arr = 133  118  142  109  129  154  153  134  132  121  101
The centre entry: 154
What is the last entry?
Answer: 101

Read these off the table that follows. Indices start at 1.
1) Find the bottom entry of the column that holds the smallest entry.
2) Find the entry in row 1 and column 2.
3) Find the entry in row 2 and column 1.
4) Find the entry in row 1 and column 1.
5) Find the entry directly below the smallest entry.
6) Find the entry directly above the largest entry.
7) Find the entry just right of the largest entry.
8) Find the bottom-left entry.
[[121 131 107 149]
 [131 137 131 123]
 [122 135 117 142]
 [128 137 127 127]
 [130 121 147 130]
 [119 138 130 152]
 [137 129 145 127]
 [146 131 155 111]]
1) 155
2) 131
3) 131
4) 121
5) 131
6) 145
7) 111
8) 146

[154 105 104 124]
The 1st entry -> 154
The second entry from the end is 104
The 1st entry from the right is 124

A = (122, 128, 100, 123)
The 2nd largest entry -> 123
Give the third entry from the right.
Answer: 128
The 3rd entry from the left is 100

a =
[[147 129 136 137 137 135 130 109 114 120 122 147 138 128]
 [134 133 133 127 139 140 130 105 121 121 133 128 142 140]
 [106 122 116 136 130 126 130 136 133 131 147 112 113 124]
 [131 121 145 117 131 133 112 114 135 126 119 116 136 130]
 [128 113 148 127 128 113 115 139 125 137 112 131 137 124]
 [113 113 138 140 142 128 120 121 122 132 141 118 134 132]
 [137 137 127 101 131 126 138 118 133 116 118 117 135 132]
 [129 141 116 125 115 121 139 149 128 134 126 139 125 131]
 [129 115 135 121 129 105 129 145 126 129 112 128 126 115]
 [137 112 141 143 136 132 115 114 123 124 123 135 124 115]
 [123 118 132 153 126 132 115 132 125 137 134 139 121 122]
 [138 126 133 132 115 140 109 125 141 131 118 133 118 119]
 [145 139 130 125 111 141 118 126 137 131 116 141 127 129]]
Report the fifth entry in reading order.
A: 137
Report the entry just right of the largest entry.
A: 126
The first entry, reading row by row is 147
The top-right entry: 128
The entry in the bottom-left corner: 145
Report the 3rd largest entry.
A: 148
The last entry in the row that holds the smallest entry -> 132
Report the entry just left of the largest entry.
A: 132
Report the third entry in reading order.
A: 136
Report the entry directly above the smallest entry.
A: 140
Report the last entry, reading row by row.
A: 129
The third entry on the diagonal from the top-right corner is 112
The second entry, reading row by row: 129
Report the 2nd entry from the end, reading row by row.
A: 127
The largest entry is 153
Report the top entry of the column that holds the largest entry.
A: 137
Report the entry just right of the smallest entry.
A: 131
The smallest entry in the first column is 106
The entry directly above 106 is 134
Report the fourth-last entry, reading row by row.
A: 116
The fifth-last entry, reading row by row: 131
Report the entry directly above the largest entry.
A: 143
Report the smallest entry in the first row.
A: 109
The smallest entry in the last row -> 111
The smallest entry -> 101
Report the entry directly below the smallest entry.
A: 125
The entry directly below the largest entry -> 132

Read these off the table that follows. Indices start at 1.
1) The entry just left of the largest entry?
2) The entry in the bottom-right corner?
3) The entry in the bottom-left corner?
4) The entry in row 1 and column 2?
5) The entry directly below the largest entry?
6) The entry in row 3 and column 1?
7) The top entry of the column that holds the smallest entry?
8) The entry at row 1, column 3?
[[103 128 140 113 135 127]
 [126 112 136 130 122 128]
 [119 140 148 126 139 130]
 [143 141 135 136 131 133]
 [135 114 132 130 133 129]
 [123 131 123 124 134 122]
 [129 116 122 123 124 116]
 [121 142 115 119 124 126]
 [126 137 108 118 128 125]
 [142 130 117 130 122 143]
 [130 119 127 130 118 136]]
1) 140
2) 136
3) 130
4) 128
5) 135
6) 119
7) 103
8) 140

[[121 110 107 115 127 136 144 142 138 133 132]
 [127 130 137 136 128 124 111 113 120 129 135]
 [140 139 130 126 127 129 133 133 127 118 111]]
Find the entry directly below 107.
A: 137
The entry in the bottom-left corner -> 140
Find the last entry, reading row by row.
A: 111
Find the top entry of the column that holds the largest entry.
A: 144
Find the top-left entry.
A: 121
Find the second entry on the main diagonal.
A: 130
Find the first entry on the diagonal from the top-right corner.
A: 132
The third entry from the end, reading row by row -> 127
Find the entry just left of 115.
A: 107
Find the entry directly above the centre entry.
A: 136
Find the entry just left of the centre entry.
A: 128
